Where one turn sends some rows of the set: a few examples, then the rows asked:
zolam: -1,6,-6,2,-4,4,-16,-6,6,-1,-11,20,6,-30,-2,12,1,-11,12,-1,6,0,-8,-20,-4,10,-7,-8,2,23,8,-2,-9,7,-15,20,2
Fop: -1,-7,2,-17,3,-12,-14,-4,12,0,-3,-14,11,16,-9,-12,12,2,-2,-5,9,0,-14,-10,-4,-3,11,-3,-12,7,28,20,-3,3,0,7,4
suna: 11,-4,2,6,9,17,16,5,-4,14,-1,-29,10,-25,19,6,5,-5,9,1,10,7,4,-20,4,17,-11,-4,-7,8,6,-3,2,0,-17,-2,-4
bem: 0,-5,-1,-20,-3,-20,-17,-3,23,-5,4,-13,9,19,-18,-6,18,-6,2,-8,-2,3,-9,-2,-4,4,12,3,2,-1,16,10,-5,-5,6,-6,1
futi: 10,-4,-2,10,-1,6,18,4,8,8,-4,-19,12,-20,15,16,12,-5,9,4,-7,6,7,-11,15,20,-9,-7,14,1,7,-12,-2,-12,-20,-13,2
zopub: 3,10,14,12,7,3,-4,1,-2,16,-3,-2,-8,0,6,-9,2,11,0,-3,8,-6,-2,20,-28,-3,-2,-10,5,-3,-18,8,-27,-5,10,-12,-10
nafig: -12,-5,-10,6,7,21,0,17,-6,-11,9,6,16,5,18,-7,1,3,13,8,4,4,-7,14,17,-12,2,7,13,20,-9,0,4,-8,-6,3,-1
fifem: 6,-17,14,5,-3,1,23,-14,-8,-1,8,-7,-5,-15,-6,8,17,-2,12,5,-8,-1,1,-10,18,-5,20,7,-16,14,3,6,-8,5,14,4,21
tato: 12,5,-7,1,-13,6,15,1,6,0,-2,-25,6,-16,18,9,-6,-5,-4,5,-15,-1,12,-12,0,15,-15,-2,19,-10,6,-5,-2,-9,-4,-25,3
Tiker: 9,-7,11,-4,-14,7,18,-10,-7,-15,10,-13,-13,-10,-9,0,6,-2,13,6,-18,-6,5,-10,3,-9,16,6,-2,2,0,8,-8,10,26,-8,19
bizuv: -16,-2,-2,-3,-5,6,5,24,-6,-1,-9,-10,-13,-9,-14,-10,-8,18,-13,8,-3,-13,-6,-3,-7,-5,-18,-3,0,-18,12,-10,-5,8,2,17,-4
zedad: -15,-4,-3,-3,-8,-1,4,26,5,-3,0,-9,-15,-8,-25,-1,3,7,-8,3,-9,-7,-2,6,-2,4,-17,4,9,-21,-2,-23,-7,-1,5,9,-9
Padip: 8,-11,13,-1,-6,9,20,-11,-14,-7,8,-13,-9,-13,-4,-2,6,2,11,8,-8,-5,2,-16,6,-12,17,4,-16,11,6,12,-6,13,20,3,21
lozuk: 2,14,-12,-8,-19,-4,-17,-12,10,-7,-2,12,1,-26,-5,10,-14,-20,-3,-4,-5,-5,3,-14,-18,11,-14,6,8,9,-2,-1,-10,5,7,0,-1
zos: -12,-4,-16,6,-2,9,4,6,-2,-9,4,9,19,6,25,-3,-9,5,-8,10,-6,-2,-3,19,19,-13,-1,11,15,15,-4,4,1,-13,0,-5,6
gede: 1,7,17,17,13,6,-1,2,-5,20,-9,3,-4,-2,10,-9,6,16,4,-1,13,-6,-7,17,-20,-5,1,-16,1,4,-9,10,-26,-3,1,-2,-7
tagi: -10,-3,-17,1,-2,7,1,2,-4,-5,14,0,16,4,22,-6,-15,-4,-14,4,1,-1,2,19,9,-11,-5,23,2,15,-15,6,3,-8,11,-8,-1
Momu: 2,6,12,16,4,-9,-1,-5,4,20,-5,5,-3,-1,6,0,5,9,-7,-3,3,-6,0,26,-17,0,0,-6,8,-3,-17,5,-30,-13,9,-15,-6
zanu: -1,7,-10,1,-15,-8,-13,-13,15,-2,-10,23,6,-28,-3,19,-2,-16,0,-1,-6,-3,-2,-12,0,13,-9,-1,12,14,6,-5,-12,-2,-7,7,6
Sifam: 0,-1,0,-22,-4,-10,-18,-1,15,-9,1,-16,5,20,-13,-15,10,0,3,-5,1,-1,-11,-8,-11,-2,10,-3,-1,-1,22,18,-3,3,7,-1,2
Tesog: -9,-5,-11,0,8,19,-2,13,-8,-5,19,-4,13,3,16,-9,-6,-5,6,1,9,6,-1,15,5,-10,-3,19,0,19,-20,2,6,-4,5,0,-10
vod: -2,-10,1,-15,3,-21,-13,-7,20,4,1,-10,14,15,-13,-3,20,-3,-2,-8,5,4,-11,-4,4,4,13,3,-9,8,22,13,-5,-5,-1,4,3
tibis: 13,4,-4,-2,-4,16,13,2,-7,5,-1,-35,5,-21,21,-1,-14,-5,-4,2,1,-1,10,-20,-11,12,-18,0,-2,-3,6,3,2,3,-1,-14,-4
Vuz: 7,-13,11,1,-12,-2,21,-13,0,-8,12,-7,-8,-12,-12,10,16,-6,13,5,-18,-2,6,-5,16,-3,19,9,-2,5,-3,1,-9,1,20,-7,19
momip: 2,12,-7,-8,-7,9,-20,-5,1,-5,-3,8,0,-29,-4,3,-11,-17,9,-4,9,-3,-3,-22,-20,9,-12,-1,-2,17,0,2,-6,15,-1,14,-5
sumim: -17,-12,-2,3,-1,-11,8,18,6,13,-1,-5,-6,-13,-21,8,9,4,-17,0,-2,-3,-2,8,8,10,-15,11,-7,-12,-1,-23,-7,-5,-3,18,-8
suse: -18,-11,-1,4,1,-3,10,16,-5,14,-10,-7,-5,-14,-11,-2,-2,14,-22,5,5,-8,-7,0,5,0,-17,4,-17,-8,13,-11,-6,4,-5,27,-2
bodi: 0,3,15,21,10,-4,1,-5,1,24,-10,10,0,-2,11,0,10,15,-3,0,9,-6,-6,22,-10,-1,3,-13,3,3,-9,7,-29,-11,-1,-5,-3

sumim moves to suse
Fop moves to Sifam
tagi moves to zos
Where do these go?
futi moves to suna
zanu moves to zolam
Momu moves to bodi
fifem moves to Padip

Where one turn sends some rows of the set: a few examples, then the rows asked:
nuva: 5,26,-14,-6,8,20,-1,-17,-3,28,3,5
dobeb: 19,12,1,1,22,11,0,0,6,-2,10,26
dupo: 11,18,10,0,20,17,0,-2,4,-8,23,15
pumu: 1,28,-16,-9,4,17,-6,-16,-4,27,0,8
pase: 9,-1,15,-2,-22,15,10,-19,-9,14,3,8
rimob: 17,9,12,0,3,34,1,-12,2,16,-1,14
ronad: -2,0,11,17,-23,15,-6,-14,-14,10,16,16
pibo: 0,26,-11,-6,23,-2,-14,-7,2,15,4,13
vig: 4,28,-13,-2,23,-1,-11,-6,4,12,4,16
Bubo: 3,12,7,10,0,37,2,-11,-13,9,21,12
zesek: -5,1,7,1,-21,-5,-5,-11,-8,-9,15,24
lol: -6,17,-8,-1,2,-25,-7,-10,-3,10,6,12
vozed: -6,19,-12,-9,-16,-3,-1,-21,-12,24,3,4
Zot: 4,-6,22,2,-4,-11,2,-9,-4,0,8,11
Dovim: -6,-5,3,1,-27,10,9,-13,-9,13,8,17
Zasik: -7,14,-10,-6,-15,-1,3,-21,-12,27,5,0
pobu: 7,11,-2,-4,1,38,12,-9,-4,13,9,18
tiliv: 8,11,5,1,9,1,-14,-4,3,-15,15,31
rim: 6,-5,7,6,-4,-17,-4,-5,0,-2,9,25
pemu: 6,23,-9,-1,24,-3,-13,-8,5,16,5,11
ziv: -6,11,-3,0,3,-24,-9,-12,-3,15,7,6
Geman: 12,3,18,4,21,9,-8,-3,9,3,5,18
Mivev: 18,8,10,5,-8,-13,-5,-9,1,-10,18,18
lasak: 13,20,-2,-4,7,33,-4,-8,-1,-3,13,26
Namod: -6,17,-7,-6,3,-23,-9,-12,-5,11,7,8
por: 1,30,-18,-7,2,20,1,-15,-4,25,2,9
manup: -10,18,-13,-5,-17,-3,3,-18,-11,22,3,6
fudub: 2,4,6,8,-34,10,-6,-14,-2,10,9,18
naken: 22,15,8,11,15,15,-4,-7,-6,-5,23,17
bof: -2,11,0,-5,-24,28,4,-17,-12,2,13,20
rinu: 16,4,11,18,-7,-7,-13,-11,-6,-3,18,21
tel: -5,14,5,3,-6,40,-1,-6,0,12,14,15

pibo moves to Namod
por moves to vig
Where do these go?
Zot moves to pase
dobeb moves to rim
bof moves to lasak
tel moves to dupo
Bubo moves to naken
ziv moves to Zasik

Where one turn sends some rows of the set: a few examples, then the rows asked:
Dogi: 6,-6,25,10,-5,16,-12,-2,8,-28,3,-11,17,-10,14,-25,10,10,-7,-4,-18,6,12,-4,12,8,10,-7,3,-8,-1,-23,-9,0,19
Fipit: -10,14,15,-1,8,13,11,6,4,-14,-10,4,12,6,-10,-27,14,3,-10,-28,-5,-3,34,-11,17,5,1,33,16,-11,-17,-2,16,1,-2
losi: -11,-5,28,-15,15,15,11,-2,4,-19,-11,-12,20,5,1,6,11,8,-23,-27,-16,15,15,-6,-6,3,-15,24,-8,-3,-13,2,-3,10,-6
guvo: -5,22,12,11,19,6,-15,17,5,-15,-7,-5,21,22,-25,-3,15,-16,19,-6,-15,-8,16,18,1,-3,-6,6,-12,-24,-11,-5,6,-3,0
fel: 19,-6,7,18,10,5,-10,-8,-8,-2,-1,17,15,6,-6,-15,32,14,-11,-15,-11,1,-3,-3,-16,-1,-26,4,-8,-8,-17,-29,-9,-1,5
nidid: 8,-1,16,-9,0,-4,-4,25,15,-24,-18,-24,23,12,-21,-6,18,18,0,1,-26,7,18,-2,-7,10,-2,1,8,-9,-9,1,-3,14,-8
Rut: 9,3,-6,4,8,11,-23,-20,-3,-30,-9,12,13,19,-1,-28,11,2,-23,-19,-31,-5,-3,4,7,-2,0,12,-3,-2,-14,-6,9,11,10
vanev: 29,12,6,17,16,23,5,13,18,-20,-13,-6,23,16,0,-13,14,-9,-10,-23,6,-18,16,6,-16,-16,6,-2,-9,-36,-5,-16,-8,10,4
tasi: 31,20,10,7,10,29,8,11,14,-11,-21,7,34,21,9,-7,13,-11,-11,-22,-11,-8,5,3,-9,-13,-5,5,-5,-32,-8,-11,-20,11,0
Vipiv: 23,10,25,4,11,11,-2,23,12,-17,-9,-15,0,5,-7,-31,14,10,-30,-15,-24,0,32,10,-4,2,-18,10,-11,-22,-23,2,0,3,4
Rufir: -12,-8,23,24,18,10,6,13,9,-8,-27,7,25,-1,13,-17,32,-21,1,-6,-2,-4,2,4,-6,-13,-2,21,-4,-10,-5,1,-11,11,4
Sel: 15,1,30,-7,22,13,-3,-4,6,-30,-17,2,14,15,-22,-25,19,-6,-35,-4,-10,-19,1,-12,5,3,13,7,19,-14,-7,-8,-6,-17,1
Bobu: 0,3,-7,6,-2,10,-5,2,-1,-15,-23,12,7,-8,-6,-5,11,2,-13,-17,-29,6,5,6,-19,-8,-8,8,13,-10,-28,13,-1,-20,-6
luf: 11,13,12,18,6,7,-2,9,-2,-5,-14,6,24,18,2,-16,26,1,-27,-13,-3,-10,10,-8,-2,-6,-7,33,36,-1,0,-6,8,18,-7
puna: -15,25,-4,8,-2,30,-1,2,-12,1,-12,-7,5,3,-8,-7,15,7,10,-16,-8,1,14,9,-8,-6,-4,6,-2,-18,-16,-17,-7,5,1
mus: 26,-19,24,17,-3,12,4,-2,0,-26,4,-9,33,25,-1,-2,14,9,3,5,3,-19,14,-7,1,6,-10,-4,2,-6,-20,-12,-4,-5,-4
Dal: 23,13,36,4,24,27,-3,-2,-3,-33,-22,4,9,21,-15,-19,27,1,-18,-7,-15,-25,6,-13,3,-9,14,3,20,-8,-10,-10,7,-10,-2
Bimu: -7,-2,5,7,8,12,-13,-6,-3,-23,10,-8,22,-1,12,-6,26,17,10,-9,-4,2,26,-13,-9,3,6,12,18,-9,1,7,5,-6,22
Tute: 29,-22,31,16,0,-2,-2,-4,-6,-28,1,-12,26,15,1,8,6,1,9,4,-11,-16,12,6,-14,-3,-1,9,2,-13,-15,-5,-2,-6,-2
defe: -5,-1,11,-10,10,-2,-5,-3,9,-11,-20,-1,17,11,12,-28,19,14,8,-12,-9,-2,-2,-9,-19,6,0,33,-9,-29,-6,7,-7,-11,17
siga: 10,7,23,12,29,-2,6,7,4,-21,-17,-7,18,12,12,-2,50,2,-9,4,-20,2,15,-10,1,-9,-7,18,-5,-11,4,1,10,-24,5

mus moves to vanev
defe moves to Bobu
Dogi moves to guvo
Where do these go?
Rufir moves to Rut
Sel moves to Tute
Fipit moves to Bimu
Vipiv moves to siga

